One turn or mirror swaps these rows in pairs. Which row does each one swap with?
The rows were stretched afterwards, more along some directions than others.
z_10: [-23   5 -19 -46   9  55 -23  36   8  -1   5  23   4  17 -23  39  23  -2
  17  19 -31]
z_977: [-20   2 -25 -23 -23  15   8  -7   7  32  -1  33  -8  -7 -34  -9  11  -9
  27 -30  16]
z_151: [-32 -11 -13   2 -12  34  -1  -9   3  25   5  37  25   9  -9  26  28  -1
  20   9 -21]
z_188: [  7 -14 -18 -22 -10  34  -4   1  12  39  -6  12   8  -1 -31 -32 -19 -25
  24 -13  -1]
z_34: [-33  -9 -35  -4 -23  14  -8  -7   7  38   0  41  -6   6 -34 -11  25  -1
  38 -15 -10]
z_313: [-33 -13 -43   8   5  14  -5  14  25   1   7   7  11  12 -25  -6   3 -11
  46  16 -57]
z_907: [  1 -17  -8 -12  -8  43 -26  26  29   3   4  -1  19 -16 -19   7   1 -14
  39 -15 -22]
z_893: [-20  12 -30 -25  -3  25 -21   0  20  20 -11  25   0  15 -18 -22  -6 -17
  31  -8  -6]
z_277: [-21   1   3 -15  10  53 -26  15  13  31   2   2  -3   4 -28  21  29 -26
  15  -9 -24]
z_17: [-22 -15  -7  -1   0  21 -18  32  23  -3 -15  14  -1  38 -19  11   5 -10
  20   7 -18]
z_200: [-23  -8 -43 -28  11  28 -11  30  19   2   3   1  30   6 -17  28  20  -2
  33  22 -55]
z_524: [ -4 -15 -28 -19   8  60   7  16   5 -13  -9  34  18  -4  -1  26  17   5
  36  21 -24]
z_913: [-33   8 -42 -27  -7  27   5 -15   4  20   9  32   1  14 -22  -6 -15  11
  22  12 -11]
z_994: [-25   1 -57 -55 -16  27  16  14  -1  24 -11  33  -3  24 -44  10  23   5
  34   6 -31]
z_930: [-18  -1   1 -19 -19  33  -7  13  14  -4 -29  42  -5  16 -19   8   7  14
  13  20 -14]
z_895: [-19   7 -23 -34 -18  28 -15  21  22   3  -4  28   7  -1 -33 -16 -13   5
  28   7 -26]
z_645: [ -1 -12 -20 -21  11  65 -20  15  19  11   9  -3  29   9 -10  13 -17 -12
  31  14 -37]
z_868: [-18 -13 -44  -7 -22  29 -18   8  13  22  -3  23 -20  30 -35  12  27  26
  29  16 -10]
z_242: [-10 -21 -48  -4 -17  31   5 -13  20  11  11  36  18 -11 -27  12  17   2
  11  -1   3]
z_444: [-33   2  -5  -2 -10  23   0   3   0  14   6  36 -13  34 -21  11  24  -5
   6 -14  -4]
z_592: [-23   2 -28  -3  10  15  11 -13  -5  13  14   8  18   0 -14  23  33  -5
  31  -9 -24]
z_447: [-13  -7   1  -7   4  12  -4 -30  20  27 -21  13  -3  14 -29   4  26 -13
   8 -10   9]
z_490: [-19   3 -33 -40   9  41  13 -17  11   9 -23  26   1 -10 -21  -6  17 -20
  31   8 -21]
z_790: [-23   1  -7  -4  -5  30 -11  21   8   7   9  17  27   0 -14  27  30  -7
  32  -9 -45]
z_719: [-17  10 -24 -30  -8  57  -2  21 -10  -3  15  61  -6  -8 -16  36  37  15
  25   1 -17]
z_164: [-45  -1 -36 -20 -15  19 -17  -2  29  18  -5  22  13  18 -28  -1  15 -15
  32  13 -50]
z_925: [ -7  10 -32 -26  10  11   1  -9  16   2 -12  -1   7  11 -16 -11   5 -10
  36   1 -10]
z_48: [ -2  -6  -2   2  20  39   6  14   5   3  -3  17  22   3  -1   3  -3 -17
  29   5  -5]
z_76: [ -7 -17 -23 -22  -7  65 -16   4  12  18  -9  25  -8 -10 -31 -10  17 -24
  37  13 -36]
z_774: [-16  -7  -6  -9   1  41 -32  22  13  15  10  12  24  -7 -15  21  29 -16
  38 -21 -34]
z_777: [ -6 -21   5  -1 -14  35 -23  15   0  13 -19  13  21  27  -9   2  14 -15
  35   5 -18]
z_739: [-32 -14 -46 -17  -2  13  15 -15  -1  37  -9  16  11   6 -27  -4  21  -8
  25  18 -19]
z_788: [-33 -18 -50  -6  -2  54 -28  15  18   1  20   0  21  -2  -3  24  18 -11
  47   5 -40]
z_571: [-12 -20 -43   6 -22  22  -7   7  25  13   8  26  20  15 -17  24  19  10
  23  -1  -8]
z_338: [  4   2   9 -36  -7  44  -3 -12  17  31 -41  26  -3   8 -32   3  19 -22
   9  -4  -5]
z_890: [-35  23  -1 -23  -6   8  -6 -15  21  28 -11  55   1   4 -31  -3  18 -13
  21 -14 -10]
z_414: [ -7   1 -26 -46  -1  56 -13  48  11  11   8  18  12   6 -24   8   0 -21
  24 -15 -12]
z_270: [-24 -21  -2 -10   8  55  -5  -4  20  15  -1  13  26 -23 -25   7   9  -4
  29  26 -55]
z_865: [-40  35 -33 -32  18   0  -1   8  14  13  -1  22  12  18 -22   6  10   3
  25  -8 -26]
z_969: [-42  -3 -16  -3  -8  12 -18 -10  28  19   4   0  18  -4 -19  -6   9 -32
  16 -11 -27]
z_818: [-11 -15 -16 -10  -5  52   2  -6  25   7 -12  32 -23  -4 -30  -9   7 -30
  23  -2  -2]
z_356: [ 16  -6   1 -30  -9  56   1   2   1  35  -8  23  20 -10 -28   2   8 -16
  18 -15   6]
z_657: [-18 -24 -27 -22  -8  49  -4  -8   5  39 -15  29 -13  19 -40  -6  13 -10
  19  32  -7]
z_541: [ -7   7 -16 -25  -4  27 -18  21  12  -5  18  17  21 -10 -11   9 -11  14
  23  -8 -15]
z_942: [-23 -15 -37 -16  -6  38 -19  29  26  -8  12   7  26  -4 -23   8   5 -28
  17  -1 -31]
z_780: [ -1 -10 -37 -29 -30  37  -7   2  22  17 -10  25  -3   1 -35 -13 -10  12
  21  15   3]
z_415: [-36   3  -2  11  14  10  -5  11  12 -14  10  18  13  15 -11  22  19   2
  19  16 -34]
z_878: [  3   4  -1 -42  -3  59 -13  26  10  16  -1  13  15 -11 -22  15  -1 -22
   9 -11  -4]
z_744: [-35  -7 -57  -9  -7  42   0 -17  14  30  17  37   4  -6 -17  19  26  -5
  37  -9  -6]
z_575: [-12 -22   2  16  -1  39 -29 -11  46   8   2   8   2  11 -26   0  14  -4
  19  10 -38]
z_395: [  5  -6  -4  -1   5  53 -19   5   1  15   2  24  26   4   7  18   9   0
  25  -7   8]
z_318: [  9 -33 -17  13  13  37 -11  -7   7  32 -18 -19  32  20 -10 -10   6  -6
  38  17 -20]
z_680: [-20   5 -34 -61  -8  52 -19  35  17  17  -2   9  14   9 -30  28  13 -17
  19  12 -38]
z_208: [-13 -12 -26  -5   4  11   5 -11  15  25 -16   4  -1  31 -35  -7  23 -26
  27   7 -21]
z_272: [ -3  -4 -17 -18  -3  56  -5  13  10 -27   6  27  -4  -3  -9  39  26   4
  20  -2  -1]
z_145: [-23 -21 -33 -18 -24  43   0 -12  10  34  -3  33   5  -3 -30   3   7  12
  16  33  -9]
z_745: [  1 -21 -26 -12 -11  45  -8 -20  21  24   4  17  11 -18 -26 -13   4  10
  22   7   6]
z_479: [-33  -3 -30  -2 -22   5   1 -21  18  34  -7  28   0   4 -38 -17  22  -5
  37  -2 -32]

z_774 is swapped with z_34
z_242 is swapped with z_942
z_575 is swapped with z_444
z_790 is swapped with z_479
z_447 is swapped with z_17

